Each path below is one point turned by a fixed rotation once a step. After each direction that follows a path, write how fast that rotation turns it, in degrees a step (0 if it stays still).
Each turn is a multiple of 5 degrees from 10 to 175, or 0.
Each row of a path follows its step; steps can be skipped.
path 1
step 5: [ 2.33  2.69 -1.13  6.13  1.15  0.95  2.44  0.73  2.57  2.12 -2.86 -1.52
  0.93  2.02  4.14 -2.81  3.09 -0.04  1.40  0.00 -0.56  1.77  2.31  0.24
 -2.31  3.17  5.62  4.89  0.26  2.33  1.38  2.48 -0.96 -0.03  1.28 -0.01
  0.50 -3.34 -0.89 -1.62  1.75  5.94  2.46  1.06  2.44  2.21 -3.40  1.30
 -0.28  0.30]
step 6: [ 2.26 -2.20 -2.02  2.05  4.21  5.46  0.08 -3.97  0.24 -2.57  1.42 -1.49
 -1.54 -1.99  5.88 -0.54  1.35  0.31 -0.08 -1.89 -0.84  0.13 -0.87  3.37
 -2.56 -0.57 -1.84 -0.60  0.50  6.93 -1.66 -2.43  2.31  0.77 -0.18  0.72
  0.01 -0.92 -2.54  0.77  4.95  0.09 -2.62  2.48  3.83  0.54 -0.15 -1.56
  2.97 -2.63]
step 7: [-3.02 -3.07 -1.78 -0.76  6.12 -0.71  7.25  1.68  0.14 -0.30 -1.91 -2.98
 -0.17 -2.09 -2.51 -1.27 -1.24 -0.66  1.77  0.88  3.39  1.90 -2.15  1.39
 -4.11 -2.99 -2.33  0.39  2.07  4.84 -1.19  1.16  1.48 -0.30 -2.01 -1.65
  3.96 -0.41 -1.07  1.73 -0.09  1.85  0.42  0.85 -2.30  1.28 -4.19  0.35
 -1.78 -0.02]
step 8: [-2.98 -4.33  3.18 -2.22  1.20  0.02 -1.66  3.62 -1.09  6.37  4.14 -3.85
 -2.44  1.85  0.83  0.69  3.21 -2.79  0.78 -2.25  3.69  0.58 -0.20 -0.54
 -1.84 -0.95  1.31  0.72  6.91  2.84  2.28 -2.01  0.17  1.75  0.88 -1.83
 -0.71 -0.98 -2.92 -1.72  1.12  2.85  0.19 -0.31  2.43 -2.43  0.47 -0.92
 -2.38  0.27]
step 11: [-0.71  1.23 -1.16 -0.59 -0.36  0.61  1.24 -0.91  1.03 -2.66  2.22  1.99
 -1.38  3.29  2.71  3.16  2.28  1.76  1.31 -2.20 -1.63 -3.74  0.70 -1.31
  0.63 -2.69 -0.61  4.73  1.86 -1.12 -3.01 -0.99 -2.81  2.80 -0.58 -6.76
  2.21  2.20  2.78  3.83  1.87  1.06 -1.51  1.69  2.48 -2.80 -1.04 -1.67
 -3.24  5.91]
step 14: [ 1.97 -0.95 -6.64 -1.66 -0.43 -1.42  1.68  3.38  2.76  2.73  3.02 -0.60
 -2.91  0.49  2.76 -3.29  0.11  1.07 -0.10 -1.65  0.51  0.89  1.51  2.80
  5.88 -1.67  1.92  0.09 -2.22 -0.32 -3.87 -2.21 -3.07 -1.31  0.34  0.16
  0.76 -4.35 -3.97  0.96 -2.36  1.57 -2.93  2.40 -2.94 -0.85 -1.57 -1.94
  2.59  2.57]
step 15: [-4.38 -0.88  1.28  2.83  0.13 -0.27 -1.11 -0.85 -0.74  1.55  1.18  3.24
 -3.19 -2.70  3.52 -1.06  6.83  2.35  4.40  3.46  1.89  0.93  1.82  2.77
  2.20 -2.22  1.24 -0.34 -1.37  2.97 -3.34 -3.89  0.01  1.03 -0.96  4.47
  2.22  0.22  0.56 -1.18 -3.20 -3.90 -0.21  0.36 -2.55  1.11 -2.41  1.48
 -2.05  0.52]
step 17: [-0.25  2.55 -2.84 -3.76  0.26  3.17 -0.34 -0.09  0.17  3.04  2.56  1.01
 -4.20  0.05  0.28  0.38  5.70 -2.50  3.19  1.20  0.67  3.19 -2.17 -2.11
 -3.78  2.34  0.96  0.59 -1.76 -3.42  5.41  4.97 -3.27 -0.10 -1.06  1.35
  3.43 -1.40 -0.96  0.28  2.06 -1.50 -3.15  1.09 -3.34  0.13 -0.13  1.07
  0.88  2.73]
step 21: [ 0.19  1.96 -3.18 -2.15  1.19 -3.20 -1.45 -2.63 -0.23  1.24  2.20 -2.18
 -2.78 -2.31 -2.65 -0.30 -1.55  4.10  1.21 -0.26  0.93 -0.06 -0.77 -0.38
  3.62 -3.29  1.06  2.53 -2.20  1.82  4.20 -0.11  3.49  5.68 -0.20 -2.57
 -1.84  2.88 -2.77 -1.70 -2.68 -4.06 -1.71  0.15  4.56  0.82  4.41  1.81
  1.93  0.07]
Speeds:
[ 0.10 -0.24 -0.97 -0.42 -0.42  0.70 -1.64 -0.07  0.65  0.16  1.04 -0.60
  0.05  0.19  1.03 -0.44  0.29 -1.46  0.04  0.40 -1.91 -0.25 -1.04  0.51
 -0.31 -0.06  1.13 -0.62  0.24  0.45 -0.47  0.16 -1.74 -0.09 -0.69 -0.30
 -0.54 -0.50  0.11  0.01  0.29  0.26 -0.48 -0.29  0.19  0.22  0.49 -0.16
 -0.81  1.11] -> 125
[-0.29  0.07 -0.27  0.14 -0.65  0.16 -0.18 -0.41 -0.50 -0.05  0.62 -0.13
  0.47 -0.49 -0.29 -0.09 -0.61  1.56 -0.65 -0.14  0.05 -0.65  0.37  1.40
  1.23  0.60  0.61  0.32 -1.35 -0.92 -0.83  0.50 -0.94 -0.75 -0.04 -1.30
 -0.07  1.53 -0.60 -1.16  0.29  0.09  0.50  0.23  0.39 -1.11 -0.34  0.57
 -1.06 -0.16] -> 35
[ 0.94  0.75 -1.03  1.02  0.45 -0.35  0.03 -0.27 -0.82  1.03  0.03 -0.02
  0.06  1.85  1.15 -0.64 -0.93  0.32  0.75  0.20 -1.03  0.17  0.14 -0.42
  1.48 -1.44  0.14 -0.09 -0.30  0.91  0.00  0.00  0.10 -0.36  0.25  0.45
  0.00  0.52 -0.09  0.26  0.01 -0.01 -0.17  0.38 -0.32  0.77 -0.91  0.58
 -0.34 -1.58] -> 40
[ 0.70 -0.61  0.21  0.88 -0.03  0.64  0.12  0.10 -1.45 -0.06 -0.52 -1.39
  0.21  0.03 -1.23 -0.36 -0.87  0.10  0.22 -1.54 -0.38 -0.08  0.18  0.73
 -1.20  0.14  0.54  0.50  1.28  1.11  0.10 -0.06  0.24  0.41 -0.58 -0.79
 -0.07 -0.18  1.11 -0.90 -0.46  0.11 -0.97  1.16  0.72 -0.07 -0.73 -0.61
 -0.40 -0.10] -> 20
[-1.04  1.05  0.42  0.84  1.39 -0.31  1.19 -0.62  0.89  1.06 -0.55 -0.11
  0.58 -0.67 -0.12  0.63 -0.37  0.03  0.20  0.76 -0.58 -0.19 -0.48  0.43
 -0.23  0.70  1.50 -1.46  0.75 -0.92  0.62 -0.74 -0.41 -0.12 -0.28  0.28
 -0.06  1.01  0.01 -0.11 -0.39 -0.12 -1.21 -0.11 -0.71 -0.15 -1.15 -0.47
  0.31  0.11] -> 140
[ 0.13  0.47  0.60 -0.92 -0.85  0.22 -0.32  0.10  0.71 -0.23 -0.74 -0.92
  0.17  1.52 -1.06  0.95 -0.34  0.15  1.19  0.62 -0.06  0.04 -0.34  0.42
  0.27  0.55 -0.97 -0.11 -0.42  0.99  0.85 -1.14 -0.44  0.09  1.62 -1.55
 -0.95  0.88 -0.42  0.69 -0.37 -0.54 -0.06 -0.15 -0.08  0.51 -0.19 -0.26
 -0.23  0.72] -> 35
path 2
step 0: [-1.42 -0.98  1.34 -1.24 -1.09 -1.18 -5.79  2.21 -2.20 -3.27  3.39  1.81
 -1.17 -5.87 -0.73 -0.01  3.81 -2.22 -1.84 -4.52 -5.42 -0.74  2.98 -0.35
 -3.73  0.22 -0.81  0.07  0.99 -0.20 -2.27 -0.16 -0.80 -0.02 -2.56 -3.27
 -1.06  3.43  1.38 -0.60 -4.16 -0.50  0.24  2.37 -1.64  1.20  1.59 -0.61
 -3.09 -0.26]
step 1: [ 0.42 -0.99  3.77  1.00  1.75  0.23 -2.10  2.67 -0.45  5.05 -0.94  0.22
  1.91 -7.41 -1.29 -1.81  3.54 -0.02  0.95 -1.04 -3.15  3.81  2.31 -0.54
  2.70 -1.51 -5.40  1.70 -1.13 -3.30  0.15  1.53 -0.59  1.31 -1.81 -1.62
 -0.96 -0.97 -2.07 -3.54 -4.05 -2.83 -2.46  1.09 -2.07 -0.77  0.87 -0.76
 -2.23  2.84]
step 2: [-0.95 -1.40  0.26 -2.00  0.26 -5.03 -3.32  0.14 -1.42  2.12 -1.24  2.86
  3.51 -7.37 -2.17 -0.72  0.77  2.33 -0.10 -1.46 -2.69  1.71 -3.54 -2.50
  0.29  0.94 -0.72  1.07  1.63  0.52  2.58  4.24 -1.75 -4.24  0.11  1.00
  3.07 -0.26  1.93 -0.34 -0.20 -0.88 -0.80  2.11  3.10 -2.27  4.35  0.93
 -3.41  1.62]
step 4: [ 0.21  2.67  3.71  0.44 -2.73  0.01  1.37  3.70 -5.18  1.24 -1.17 -1.67
  0.09 -3.69  1.09  0.44 -0.63 -2.17 -2.13 -3.43 -2.88 -0.39 -2.53  0.09
 -1.23 -2.52 -0.22  2.89  1.88 -1.55 -2.23  5.33 -0.81 -2.59  0.34 -1.61
  2.91  3.80  1.76 -6.38 -1.40  1.55 -4.55 -0.61  0.40  2.14  2.40 -0.94
  1.35  0.96]
step 9: [ 2.42 -0.25  0.97 -4.49 -3.15 -2.60  1.05  0.56 -1.60 -0.62  4.05  3.51
  2.10 -2.71  0.94 -2.09  2.64 -2.78 -1.55  0.87 -2.31 -3.20 -0.30 -0.08
 -2.26 -0.61 -1.93  4.85  1.38 -2.38  3.12  3.62  1.59 -0.57 -2.72 -1.09
  2.41  0.65  2.30 -3.89  1.49  4.95 -1.85 -1.08 -1.71  1.21  4.88 -1.52
 -1.50  2.41]
step 14: [-0.70  1.30  3.62 -2.35 -3.17 -2.92 -2.68  4.42  1.43  1.25 -1.35  5.50
  0.04 -3.71  1.02 -2.05  0.18 -1.63  0.98 -1.53 -2.43  1.68 -0.67 -1.29
  0.16  0.81 -3.87  0.08  0.19 -2.49  0.77  6.00  0.01 -0.64 -4.73 -0.78
 -1.69 -0.37 -1.00 -0.43  0.22 -0.01 -2.81 -1.24  0.15  1.26  1.22 -4.22
 -5.75  1.75]
step 17: [ 0.36 -1.13  3.09  1.76  1.58  1.72 -3.25  4.55 -2.32  1.01 -0.01  0.10
 -0.33 -6.79 -1.79  2.57  0.68 -0.94 -1.19 -1.99 -3.81 -1.62  2.15  2.42
  1.94 -1.85 -0.90  3.02 -1.36 -4.92 -3.35 -0.41 -0.04 -1.65 -2.27 -1.44
 -1.53  3.22  1.34 -4.26 -5.30 -0.57 -3.05  0.71 -1.80 -0.85 -0.28 -0.52
 -1.93 -0.74]
step 19: [-3.73 -0.65 -1.31 -0.43  2.92 -2.53 -2.82  1.23 -0.73  1.67 -0.90  4.91
  3.69 -4.72  1.67 -2.71  1.79 -0.39  1.23 -3.80 -3.08  0.64 -1.45  0.88
  0.51  0.72  0.09 -0.88  0.04 -4.67  1.15  0.32  3.49 -5.10 -1.80  0.29
  1.72 -1.24 -1.41 -3.00  3.07  2.15 -2.34  2.67  0.54 -0.79  2.52  1.52
 -5.35 -0.49]
step 21: [ 2.53  1.20 -0.68  2.81 -1.16  2.31 -1.97  2.72 -4.71  0.64  1.39  3.11
  0.91 -0.47 -0.27 -0.63  4.80  0.38 -1.77 -2.05 -1.68 -0.41 -4.25 -1.03
 -3.54 -2.52 -2.02  1.10 -2.26 -1.57  0.77  5.23 -1.06 -0.10 -4.83 -1.97
  3.20  1.10  1.10 -5.00  0.89 -0.38 -5.46  2.67  1.33  1.85  1.11  0.01
  0.94  1.99]
Speeds:
[ 1.01 -0.51 -0.53 -0.22 -0.32 -1.39  0.13  1.03 -0.70 -0.75  0.02 -0.75
  0.23  0.38 -0.45 -0.21  0.51 -0.18  0.92 -0.53 -0.65 -1.99  0.70  0.57
 -0.20 -0.33 -0.68  0.56 -0.76  0.00 -0.23  0.50 -0.93  1.59 -0.44 -0.34
 -0.60  0.44 -0.59 -1.36 -0.74  0.33  0.38 -0.02 -0.11  0.67 -0.26 -0.25
  1.10 -0.34] -> 85
[-0.31 -1.22  0.21 -1.02  0.71  0.47  0.81 -0.30 -0.43  0.41 -0.24 -0.41
  0.18  0.19  0.50  1.96 -1.91  0.49 -0.22 -0.20  0.30 -1.29  0.40 -0.55
  0.09 -0.77 -0.50 -0.13 -0.77 -0.57  0.69  0.05 -0.09 -0.05  0.02 -0.96
  1.09 -0.14  1.57 -0.25 -0.53  0.36 -0.15 -0.69  0.58 -0.62  0.27 -0.70
 -0.26  0.24] -> 55
[-0.87  0.00  0.07  0.76  0.49  0.57  0.67 -0.10  0.21  0.24 -0.72  0.43
  1.33  0.18 -1.23 -0.53 -0.79  0.72  0.70 -0.25  1.07 -0.18  0.19 -0.36
 -0.17 -0.03 -0.15  0.98 -1.02 -1.35 -0.78 -0.36  1.84  0.03  0.10  0.15
 -0.28 -0.17 -0.68 -0.74 -0.71 -0.49 -1.37  0.78  0.02  0.68 -1.10  0.61
  0.15 -0.24] -> 160
[-0.23 -1.19 -0.22  0.91  0.34 -0.74  0.09  0.31  0.43 -0.81  0.06 -0.43
 -0.87  0.73 -0.24  0.35  0.54 -0.73 -1.41  0.72  0.20 -0.23  0.46 -1.51
  0.81  0.67 -0.65  0.91  0.35 -1.13 -0.54  0.52  0.16  0.00 -0.23  0.42
 -0.32  0.78  0.30  0.56  0.26  0.44 -0.45 -1.28 -0.89 -0.43 -0.37  0.63
 -0.91 -1.63] -> 40
[-0.84 -0.21  0.79 -1.40 -0.93 -0.47  0.29  0.52  0.47 -0.27  0.87  0.82
  0.86  0.04 -1.01 -0.53  0.02  0.85 -1.07 -0.01  0.22 -0.76 -1.16 -0.84
 -1.32  0.80 -0.68 -0.22  0.11  1.33 -0.80 -0.13 -0.28  0.35  0.68 -0.32
  0.49  0.93  0.00  0.68  0.24  0.08 -1.03 -0.56  0.82  0.79  0.81  0.02
  0.27 -0.34] -> 155
